Rotation paths and how fast each direction turns (deg/step):
Each turn is a multiple of 5 degrees from 10 to 175, or 0.
Each row of a path follows its step; steps can be skipped.
Rotation 1:
step 3: [-0.91  0.68  1.53 -0.37  2.36 -0.23  0.67  0.66  0.08 -1.36 -0.64 -0.08
 -1.92  1.58 -0.98 -0.73  1.39 -0.50  0.49 -2.11 -0.18  1.08 -0.42 -0.25
  0.85 -0.28 -2.24  1.87  1.34  0.71 -3.04  0.71  0.40 -1.92  0.55  1.49
  1.29 -1.09  1.75 -0.71  1.19  1.26]
step 8: [ 1.00 -0.37 -0.78  2.35 -1.24 -0.71  1.14 -1.24  0.39  0.95 -0.85  0.23
 -2.06 -1.38  0.00 -0.75  0.42 -0.30  0.92 -3.65  0.12 -0.30  1.09 -0.20
  1.37  1.39  1.82  0.71 -2.21  1.02  0.38  0.43 -1.46 -1.11  1.14 -1.14
 -0.98 -1.20  0.26 -1.84 -1.44  1.74]
step 11: [-0.91 -1.19  0.29  0.76  1.22  0.55  2.15 -1.79  0.10 -1.90 -2.22  0.83
 -1.56 -0.43  0.20 -2.71  1.33  0.74  0.40 -2.27  1.00 -0.51  0.62  0.34
  1.48  0.70  1.82  2.37  0.37 -0.09 -1.45 -0.45 -0.40 -1.21  1.37  1.85
  1.62 -0.23 -1.42 -0.55 -0.06  0.75]
step 13: [-0.81  1.38  0.52 -0.84 -1.20  0.53 -1.03  1.65 -1.09 -3.85 -2.77 -1.02
 -1.39 -0.57 -0.20 -0.34 -1.11  0.29  1.01  0.59  0.37  0.34  1.19 -1.50
  2.23  0.78 -1.07 -0.56 -1.23 -1.11 -0.23 -0.17 -0.67 -2.35 -0.96  0.05
 -2.15 -0.26 -0.97 -0.22  1.03 -0.53]
step 15: [ 0.94 -0.08 -0.60  0.62  2.06 -0.40  1.17 -0.42  0.67 -1.24 -2.87  1.10
 -1.27 -2.37  0.55 -0.17  1.95  0.97  0.27 -1.41 -2.37 -0.25 -0.78  0.47
  1.18  1.03 -1.63 -0.30 -0.45 -0.45 -2.48  1.70 -0.97 -0.77  0.74  1.64
  0.71  0.14  2.04  0.66 -1.22 -0.60]
step 16: [ 0.27 -0.74 -0.20  0.74 -1.92 -0.15 -0.62  0.11 -1.70 -1.08  0.31 -0.31
 -0.72 -1.94 -0.53 -0.31 -0.80 -1.84  0.53 -1.28  1.84  0.12 -0.95 -1.66
  1.66  1.16  0.80  0.79 -0.73 -0.07 -1.68  1.08 -0.42 -2.35 -2.73 -1.11
 -2.73 -0.33  2.01 -1.12 -0.69  0.61]
step 25: [-0.98  1.93 -1.39 -1.36  1.09  2.38  0.76 -1.17 -0.01 -1.32 -3.67 -0.06
 -0.76  0.67 -0.41 -1.92 -1.43  0.05 -0.07 -1.41  0.50  0.87  0.11 -2.12
  0.01  0.84  0.60  0.57 -1.36 -0.43 -0.64 -1.88  1.58 -2.29 -0.92 -0.46
  0.37  0.54 -0.43  0.01 -0.06  1.12]
step 26: [ 0.77  0.94  0.58  1.00  1.68 -2.10 -1.03 -2.52  0.33 -1.80 -0.97  0.27
 -1.92 -1.34  2.20  0.05 -1.73 -0.72  1.07 -1.79 -0.93 -1.61  0.76  0.83
  1.98  1.03  1.76  1.52 -0.49  0.79  0.57 -0.32 -0.79  0.22  1.23 -1.53
 -0.50  0.96 -0.53 -0.79 -1.50 -0.49]
step 28: [-0.35  1.45  0.17 -0.20 -1.06 -1.96 -0.13  0.19 -0.69 -0.55 -1.92 -0.17
 -1.69  1.93  1.29 -1.27 -1.25 -1.14  1.49 -1.11  1.16  0.95 -0.92 -0.86
  1.27  0.15 -1.48  1.80  1.16 -0.05 -2.99 -0.61  1.85 -1.38 -1.99 -1.54
  0.26  0.37  2.15 -0.19  1.14  0.71]
Directions:
[ 0.18 -0.13  0.37 -0.40 -0.99 -0.09 -0.01 -0.61 -0.02 -0.82 -0.07 -0.50
  1.17 -0.14  0.21  0.31  0.17  0.26 -0.94 -0.30 -0.53 -0.52 -0.34 -0.08
 -0.55  0.08 -1.15 -0.05  0.06  0.08 -0.23 -0.17 -0.35 -0.27  0.11  0.16
 -0.52  0.52 -0.04 -0.51 -0.32  0.32]	125
[ 0.34  0.30  0.37  0.57 -0.63  0.26 -1.17  1.02 -0.16 -0.16  1.13 -0.11
  0.04 -0.92 -0.08 -0.42  0.06 -0.12 -0.14  0.36 -0.02 -0.07 -0.13 -0.10
  0.46  0.18  0.15  0.13 -0.14 -0.18 -0.49  0.18 -0.48  0.10  0.10 -0.37
 -0.84 -0.23 -0.24  0.67 -0.63 -0.27]	100
[-0.24 -0.13  0.37 -0.51  0.52  0.80 -0.59 -0.29 -0.25 -0.84  0.14  0.17
  0.43  0.09 -0.37 -0.42 -0.73 -0.27  0.15  0.17  0.46 -0.12  0.41  0.14
 -0.36  0.17  0.41  0.37 -0.31  0.03  0.87 -1.01  0.23 -0.28  0.53  0.67
  0.19  0.56 -0.62  0.26 -0.55 -0.55]	55
[ 0.24  0.00 -0.49  0.53 -0.43  0.60  0.08 -0.10 -1.10  0.51  0.08  0.95
  0.07  0.11  0.59  0.86  0.05  0.97  0.08 -0.57  0.15 -0.30  0.35  0.23
  0.14 -0.86 -0.16  0.66  0.13 -0.77 -0.06 -0.44  0.00 -0.17  0.62  0.24
 -0.14 -0.29 -0.05  0.07 -0.12 -0.23]	115
[-0.30  0.53 -0.23 -0.37  0.68  0.18 -0.15  0.35 -0.45  0.10  0.02 -0.02
 -0.63  0.60 -0.60  0.30  0.33  0.68 -0.29  0.08  0.21  0.27 -1.30  0.17
  0.07  0.13 -0.56 -0.54 -0.01  0.08  0.29 -0.39 -0.13 -0.27 -0.44  0.45
 -0.79  0.25  1.00  0.20 -0.63 -0.49]	120
[ 0.31 -0.42 -0.08  0.33  0.38 -0.91 -0.42  0.09 -0.06 -0.52  0.48  0.34
  0.09 -0.24  0.63  0.14  0.12 -0.65 -0.36 -0.09  0.38  0.86 -0.57 -0.06
  0.97 -0.32 -0.40  0.48  0.83  0.16  0.75 -0.59 -0.09 -0.30  0.31 -0.38
  0.23  0.59  0.29 -0.37  0.63 -0.06]	175
